(in the rows, 128 means zero)
Named turns come first, each shown by rows before and after it. Which turns, in which order, take the first row of each pair that follows to the second? Write the first one first, as in the answered first pair.
turn q425:
[138 117 136 141 145 130 161 166 117 152 108 137 151 134  94 102 139 137
 137 145 123 122 146 132 124 107 125 124] |-> [144 115 127 137 147 144 161 158 113 167 125 129 152 142 107 102 142 132
 148 143 113 129 135 154 137 131 136 131]
[124 128 165 115 133 111 137 133 174 128  94 126 109 111 132 142 133 122
  78 124 138 122 122 118 123 145  90 108] |-> [129 124 163 122 138 120 148 143 171 140  97 119 115 110 125 136 128 127
  78 126 135 126 117 128 119 149  85 107]
[111 130 135 126 120 155 138 120 154 159 123 133 114  86 133 133  92 135
  76 127 142 128 110 132 121 131  97 144] |-> [119 123 132 125 122 163 136 118 152 166 125 136 114  91 137 134  98 133
  77 123 137 125 109 138 126 140  91 154]
turn q795:
[123 138 145 131 147 119 140 122 133 135 108 139 111 113 102 134 108 147
 111 121 147 127 153  99 114 109  96 109] |-> [127 136 139 134 145 136 148 122 136 151 112 139 113 112  98 126 105 146
 101 124 148 128 146 109 116 114  90 112]
[ 91 154 130 117 134 103 100 105 135  73  95 134 118 132 143 168 139  79
 187 129 105 147 123  94 147 100 136  95] |-> [ 87 163 140 112 121 113 101  87 162  72  96 154 105 111 145 168 117  79
 155 128 124 140 117  95 135 100 109 106]
[143 128 136 123 125 141 177 157 157 203 125 130 155 140  93  88 162 135
 121 166 151 115 153 154 115 135 104  97] |-> [144 126 139 125 137 127 172 170 146 188 124 123 156 156  92  92 176 128
 150 157 137 116 156 147 118 136 132  88]
turn q794:
[129 132  73 168 116 119 135 136  97 144 136 103 144 119 131 145 129 128
 107  90 167 146 168 118 124  72 139  83] |-> [123 124  67 161 116 118 131 139  95 139 138  97 147 124 136 152 139 126
 119  87 157 147 164 124 123  79 150  86]
[135 121 134 125 105 165  78 112 193 193 139 107 106 107 165 143  54 150
  75 116  96 145 145 169 112 166  83 233] |-> [154 116 131 133 116 184 107 144 186 211 126 102 120 121 135 132  55 156
  84 129  98 157 153 181 113 161  76 230]
[135  74  56  96 117 151  76  60 143 147 221 121 144 121 225 166 166  74
 133 113  92 153 135 171 214 169 217 149] |-> [111  92  89  86  95 141  63  27 193 139 207 156 121  53 225 174 116  76
  52 109 136 138 128 136 179 152 159 145]
turn q96:
[133 128 149 158 112 162 120 112  99 114 127 143 109 130  97 123 182 105
 166 160  79 115 145 184 127 114 162 103] |-> [123 140 171 153  97 142 124 116 115 102 103 168 102 100  70 126 153 116
 122 158 117 106 162 150 111  89 129  97]
[125 136 133 137 116 135 114 106 141 122 135 138 120 102 160 125 121 123
 101 132 137 109 103 133 130 128 112 122] |-> [133 123 125 138 124 133 105 115 124 112 147 122 131 128 165 124 150 117
 138 131 117 114 110 142 148 139 150 124]
[116 148 143 143 120 151 170  48 135  80 129 127 117 107 147 113 112 126
 141 100 106 175 102 150 122 151 155 137] |-> [118 144 150 140 123 131 156  62 116  56 121 118 120 117 129 115 125 132
 168  91 100 169 115 128 127 138 174 123]
Now pairs of rows:
Each pair is two turns apart.
[133 112 154 142 135  98 153 166 103 111  87 144 135 129  64 121 124 144
 129 124 151 130 171  92 110  81 119  93] |-> [156 109 126 151 131 165 192 152 122 181 107 134 143 118  87 107 104 148
  99 145 151 144 132 168 115 128  85 139]
q425, q96
[113 129  81 136  94 109  68  65 144 138 136 122 109 118 150 121 118 112
 113 146 112 133 106 112 176 142 142 107] |-> [103 125  96 140  93  75  69  89 134 110 116 129 104 116 113 123 124 116
 118 144 119 130 135  71 165 112 148  86]
q96, q425
[133 118 131 101 113  91  64 119 143  83 123 120 129 145 157 142 158 115
 161 108 145 125 121  78 164 125 174  92] |-> [121 132 124  92 100 122  74  82 185 114 147 137 124 113 188 139 121 111
 105 111 160 122  92 102 151 145 128 117]
q795, q96
[119 141 122 112 104 144  98  85 157 137 173 128 116 146 183 154 108 130
 111 118 140 116 112 139 126 145 145 152] |-> [122 133 144 110 114  92  85 112 127  84 146 133 119 162 140 152 132 126
 151 106 138 114 148  85 128 107 171 115]
q96, q425
[118 108 129 104 131 122 151 113 201 110 103 133 139 109 113 102 109 142
  94 108 141 128 141 127 133 132  99 176] |-> [128 100 127 104 142 101 140 136 165  83 102 117 150 154 110 105 156 131
 158 101 107 131 156 115 148 123 158 160]
q96, q96
[119 171  79 150 118 169 140 143 165 192 140 109 180 121 183  79 131 139
  73 160  90 185  99 176 150 104 102 158] |-> [128 154 104 151 131  97 129 207 116 121  90 102 195 160 115  85 176 143
 147 140  82 182 163  99 154  52 156 106]
q795, q96
[104 141 115 112 113 148  91  91 149 137 159 134 109 113 171 130 114 122
 118 121 141 129 103 139 130 144 119 139] |-> [103 136 110 110 114 127  78 102 124 123 155 128 108 139 173 136 136 115
 153 115 122 132 112 135 150 144 154 126]
q425, q96
[159 118 106 161 140 166 197 170 134 180 120 111 152 142 105 103 134 133
 137 151 141 131 129 163 150 138 117 138] |-> [154 121 128 156 137 144 198 184 139 154  94 123 140 124  71 101 122 140
 123 145 166 117 153 127 137 107  98 122]
q96, q96
[103 187  83 113  69 189 137  93 131 196 115 110 166 125 148 128  80 132
 116 135 115 149  98 180 129 172 121 173] |-> [ 93 183 140 116  69 101 117 147 113 113  47 133 156 112  63 130  79 148
 121 115 145 123 168  66 105  87 120 105]
q96, q96
[160  86  95 151 150 132 216 213  76 132 119 108 154 206 107  91 162 137
 152 152 125 130 138 123 164 142 151 114] |-> [104 114 146 128 116  66 143 170 120  54 100 147 111 140 113 116 110 127
  86 126 172  99 164  19 123  88 115  89]
q794, q96
[127 132 122 103 132 126 105 127 115 118 133 114 148 135 178 138 159 107
 193 138  96 144 141 108 131 129 185 122] |-> [118 157 125 109 114 161 127  95 169 155 142 136 126  84 183 134  99 113
 106 149 137 135 117 125 102 130 111 148]
q96, q96
[114 125 131 127 120  86 112 144 132 102 113 149 101 108 117 126 123 138
 146 137 171 144 143 115 114 105 165  98] |-> [118 133 130 132 115 108 121 134 150 127 117 155  98  90 120 117  99 143
 110 148 185 147 136 139 106 114 135 110]
q795, q795
[128 123 124 124 126 155 183 145 116 171 137 131 144 135 107 124 110 152
  99 136 145 143 117 128 126 155 117 129] |-> [132 119 126 126 134 140 186 166  95 145 123 126 144 150  89 128 127 153
 125 133 131 141 131 110 133 139 135 110]
q795, q96
[106 113 123 160 159 118  99 122  73 137 124 137 134  97 104 134 156 120
 148 103 124 153 171  63 108  85 181 113] |-> [112 121  91 161 159 180 110  85 100 198 165 127 133  95 157 133 147 115
 126 119 111 161 127 137 112 143 164 152]
q96, q96
[147 101 135 140 136 136 156 165 114 145 114 110 144 150 117 124 146 129
 136 134 119 143 142 141 142 128 137 122] |-> [150 107 137 136 132 148 159 149 131 167 116 120 136 119 119 126 124 128
  99 141 132 145 133 145 135 129 112 127]
q96, q96
[118 144 141 111 164 145 207 116 159 139 134 144 146 120 139 123  88 132
 118  96 140 137 112 159  95  92  66 149] |-> [109 139 120  99 167 132 159  97 137 110 165 125 143 158 191 144 128 114
 172  84  98 140  96 169 124 119 132 153]
q96, q794
[154  83 153 136 126  99 155 162 116 131 116 120 181 146 106 102 151 160
 166 136 154 140 170 114 120 118 109 111] |-> [158  83 132 143 126 128 168 151 121 160 128 110 181 152 129  98 153 154
 166 145 145 151 144 145 125 143 106 129]
q96, q794
[112 137 117 138 128 146 117 121 137 125 160 160 114 158 182 118 169  90
 127 144  87 147 106 111 137 169 150 143] |-> [109 145 122 137 126 154 122 103 157 138 156 164 110 127 182 112 136  95
  87 144 112 143  99 114 127 167 121 148]
q794, q795
[143 158 132 126 140 161 209 107 109 204 176 102 155 146 160 120 172 105
 115 131 138 101  89 145 131 113 112 150] |-> [131 158 158 124 135 101 198 147  80 141 141 118 161 158 101 118 190 110
 144 111 144  86 135  73 123  57 135 103]
q795, q96
[124 131 104 113 106 178 105  78 139 141 164 131 114 102 150 137 102 107
  75 143  94 148 103 157 162 116 124 160] |-> [143 114 102 115 134 152 103 124  94 120 158 108 126 156 128 136 153 103
 148 140  66 154 127 149 178 109 180 139]
q794, q96
[111 142 109 113 114 143 100  71 151 141 168 118 114 125 193 136 115 102
 116 125 106 121  90 140 132 162 129 156] |-> [105 141 117 101 117 110  74  87 126  97 156 122 110 146 182 143 137  95
 148 109  98 115 116 103 138 141 160 129]
q425, q96
[128 167 110 120 136 175 163 138 122 163 142 133 175 138 129 104 130 147
 147 159 122 120 177 175 133 112  93 158] |-> [126 170 134 119 139 149 153 156 116 143 117 141 174 123  94 101 120 155
 143 154 143 113 204 137 124  89  85 137]
q96, q96
[139 137 134 126 128 121  83 111 138 127 138 126 125 132 155 138 133 122
 139 114 113 129 117 131 146 138 145 133] |-> [136 138 153 134 123 130 110 123 153 150 119 136 119  99 119 124 107 138
 103 120 144 129 123 125 126 117 105 130]
q794, q794
[129 103 161 109 109 171 140 107 114 136 157 105 137 142 122 112 169 118
 131 151 110 116 107 153 110 162  91 140] |-> [117 105 183 109  99 140 139 120 118 118 131 120 125 125  88 113 158 123
 117 145 136 105 128 107  87 125  69 117]
q96, q96
[ 83 152 132 118 108 130  85  94 119  76 133 142 106 108 146 118 100 127
 141 118  99 118 127  95 112 122 124 139] |-> [ 96 145 109 118 111 162  90  99 113 100 152 124 121 123 171 116 116 126
 158 129  74 124 111 128 124 144 130 154]
q795, q96
[167 112  99 149 166 149 205 186 105 158  98 116 167 150  34 111 148 156
 148 169 150 159 163 114 119  87 117 122] |-> [176 115  72 150 170 187 212 169 118 195 118 107 168 159  70 115 154 158
 144 176 142 170 133 164 123 122 114 145]
q96, q96
[145  93  94 147 135 196 173 117 128 206 138  90 151 147 133 110  95 134
  92 162 141 148 102 183 136 153  84 131] |-> [128  88 141 142 134 115 159 164 110 133  80 114 144 138  48 122  96 142
 103 137 172 132 165  75 114  74  87  75]
q96, q96
[133 125 140  88 149  86 140 130 136  91 123 127 108 132 110 125 134 139
 134 124 119 120 125 139  98 120 105 109] |-> [140 121 123  92 151 110 144 118 129 109 148 113 112 144 139 125 140 134
 150 131 104 128 103 170 111 145 119 123]
q96, q96
[109 119 159 156 167  74 108 165  78 134 125 127 124 147  96 105 126 121
 185 139  98 111 192  86 128  99 114 110] |-> [ 90 140 168 154 151  75  98 134 107 129 130 147 104 116 116 113  88 125
 129 137 122 101 180  72 110  96  78 118]
q795, q795
[142 130  90 133 125 178 147 106 123 169 156 117 132 151 159 122 138 117
 141 152 100 142  95 199 148 179 145 150] |-> [121 137  91 121 122 166 111  85 128 147 170 120 130 147 184 138 140 112
 140 142  93 141  96 181 148 182 160 152]
q794, q795
[112 145 123 114 112 124 108 108 139  83 133 147 122 123 145 163  97 147
 111 102 113 112 115  98 123 131 107 139] |-> [131 134 100 115 123 140 112 112 124 104 145 128 137 152 158 155 122 143
 139 113  93 124 105 131 142 155 133 147]
q795, q96
[143 114 128 121 121 103 134 167 102  84  96 128 133 126  85 108 153 129
 148 122 131 107 161  95 153 105 148  98] |-> [166 115 109 129 126 159 183 160 127 143 105 123 140 116  87  90 115 140
 113 145 143 123 145 154 148 132 104 125]
q96, q794
[148 116 119 135 140 107 157 137 108 114 123 136 139 138 105 128 141 145
 151 111 117 122 130 141 134 152 117 121] |-> [123 125 126 126 132  98 137 121 128 100 124 141 121 117 109 134 117 147
 121  99 134 111 133 115 118 135  98 121]
q794, q96
[ 81 146 190 123 101  88  96 109 160 111 151 172 140  97 197 132 141 134
  97 124 117 104 121  63 148 114 124 100] |-> [125 131 200 155 122 111 165 169 151 151 107 161 164  92 115  98 129 163
  93 141 141 117 151  72 139  92  87  93]
q425, q794
[ 82  80 117 124 112  89 102 171 107  65 120  95 107 109 126 151 146 101
 163 114 144 123 164  53 107  38 150 119] |-> [ 99  85  63 129 118 180 112 122 124 146 188  65 115 123 212 147 149  89
 157 135 107 138  94 167 124 118 154 179]
q96, q96
[136 127 142 137 116 140 133 108 153 149 135 140 107 104 131 124  99 127
 103 137 137 126 121 128 107 118  92 135] |-> [141 117 142 137 128 108 126 139 111 107 124 131 116 142 108 125 147 126
 164 127 117 125 149 104 118 103 147 106]
q96, q96
[ 78 185 152 121 116 125 103  69 131 138 183 156  95 100 166 202 157 121
 135 110 108 131 135 106 162 180  95 133] |-> [118 168 165 149 124 156 189 127 136 192 138 157 108  82  81 166 126 156
 100 132 141 140 167 128 144 155  40 129]
q794, q794
[127 109 137 162 168 132 147 166 152 150 107 147 133 147 141 134 156 140
 166 141 114 126 110 157 121  95 151 145] |-> [ 95 119 140 144 151 111  99 125 166 121 123 159 118 128 180 151 148 124
 145 128 113 112 104 139 113  97 144 152]
q794, q794
[149 142 104 121  99 168 187 114 113 106 164 108 101 175 142  83 186 167
 204 135  93 158 182  86  99 146 162 134] |-> [138 156 106 123  84 198 199  84 157 136 164 127  87 120 148  81 127 182
 115 147 128 151 160  94  74 144  99 152]
q96, q96
[117 118 158 150 143 140 201 123 115 171 131 109 158  89  65 117 123 124
  87 163 162 134 178 115  90 152  98 122] |-> [111 116 130 136 154 121 142 108  80 139 165  85 167 155 134 139 179  92
 171 146  98 136 164 129 125 189 187 128]
q794, q794
[ 98 141 147 138 118  85 125 137 125 106 100 146 144 113  96 127 116 160
 128 116 153 118 169  63 123  84  99 105] |-> [127 122 125 146 131  93 143 161  89 113 109 122 158 152  92 117 151 162
 181 123 125 128 173  93 144 103 138 102]
q794, q794
[131 123 145 127  93 138 136  99 160 110 109 184 107 104 160 128 107  98
  87 121 138 121 117 108 116 104 104 100] |-> [137 111 137 128 109 112 123 121 120  85 116 166 121 153 159 138 158  92
 159 116 104 126 120 103 142 109 167  85]
q96, q96
[124 149 178 128  85 156 183 103 189 131  72 139 126  70  99 148  59 151
  76 113 161 121 114  99 114 103  81 119] |-> [151 132 120 128 104 187 171 105 136 152 131  81 152 155 165 155 138 128
 190 113  69 144  79 182 174 180 187 146]
q96, q795
[130 117 142 134 117  63 154 191  89  66  96 131 139 125  35 126 145 155
 145 134 127 112 217  39 139 115 177  58] |-> [155 131  61 133 119 193 170 126 120 186 183  91 151 146 164 121 144 139
 136 172  78 136 113 202 171 231 177 156]
q96, q96
[147 102 135 153 181 147 157 155  95 164 106 147 137 137  93  88 118 144
 133 134 123 115 154 142 122 131 108 120] |-> [112 115 121 132 171 121  80 112  93 119 141 139 127 159 170 127 143 116
 160 112  86 108 127 128 142 152 157 124]
q794, q794
[103 147 144 146 118 107 128 100 133 144 142 155  92  75 128 127 119 147
  79 100 200  98 163  76 149  84  88 168] |-> [119 131 115 141 142  92 107 129  72 132 165 121 112 154 149 138 197 138
 192  90 139 111 163  97 191 110 185 157]
q96, q96
[144 116 123 147 148 131 165 161 113 132 109 112 143 162  95 108 147 135
 159 139 109 121 134 142 150 128 144 123] |-> [148 111 123 151 143 143 184 151 127 151 104 123 140 130  85 105 123 142
 125 149 132 133 135 148 139 129 105 125]
q96, q425
[162 121 144 130 125 113 145 138 154 139 150  90 151 131 105 120 164 139
 147 171 102 139 157 157 123 134 128  83] |-> [154 128 147 127 118 123 157 124 175 153 149  97 143 110 111 116 143 136
 119 178 115 139 148 160 108 139  99  89]
q96, q96
[140 135 132 106 159 130 105  94 110 114 155 154 116 110 174 123 115 109
 128 129 153 109 142 131 116 114 116 142] |-> [157 133 115 108 171 144 124 109  93 135 161 137 136 127 171 120 130 108
 144 140 141 123 142 161 127 131 131 148]
q794, q96
[142 123 142 142 116 126  52 137 106  77 152  92 136 122 137 145 111  95
 180  67 119 107 126 144 138 167 156 127] |-> [140 121 157 146 112 107  69 160 108  66 120 106 133 103  95 138  97 103
 158  65 143 108 151 107 119 132 133 107]
q425, q425
[127 142 145 134 136 161  84 102 162 150 154  98  85 155 145 138 119 136
 116 102 146 130 123 145 126 167 155  99] |-> [136 141 145 139 136 175 106 110 157 171 146  98  86 142 130 129 113 150
 101 114 156 134 126 156 118 162 138 101]
q794, q795
[122 123 126 136 115  95 138 143 120 100 109 143 132 115  76  94 119 168
 126  95 143 111 150  83 125  95 112 112] |-> [130 134 109 143 109 139 163 123 145 152 127 140 127 100  93  88  97 175
  88 110 153 122 123 132 125 124  71 138]
q794, q96
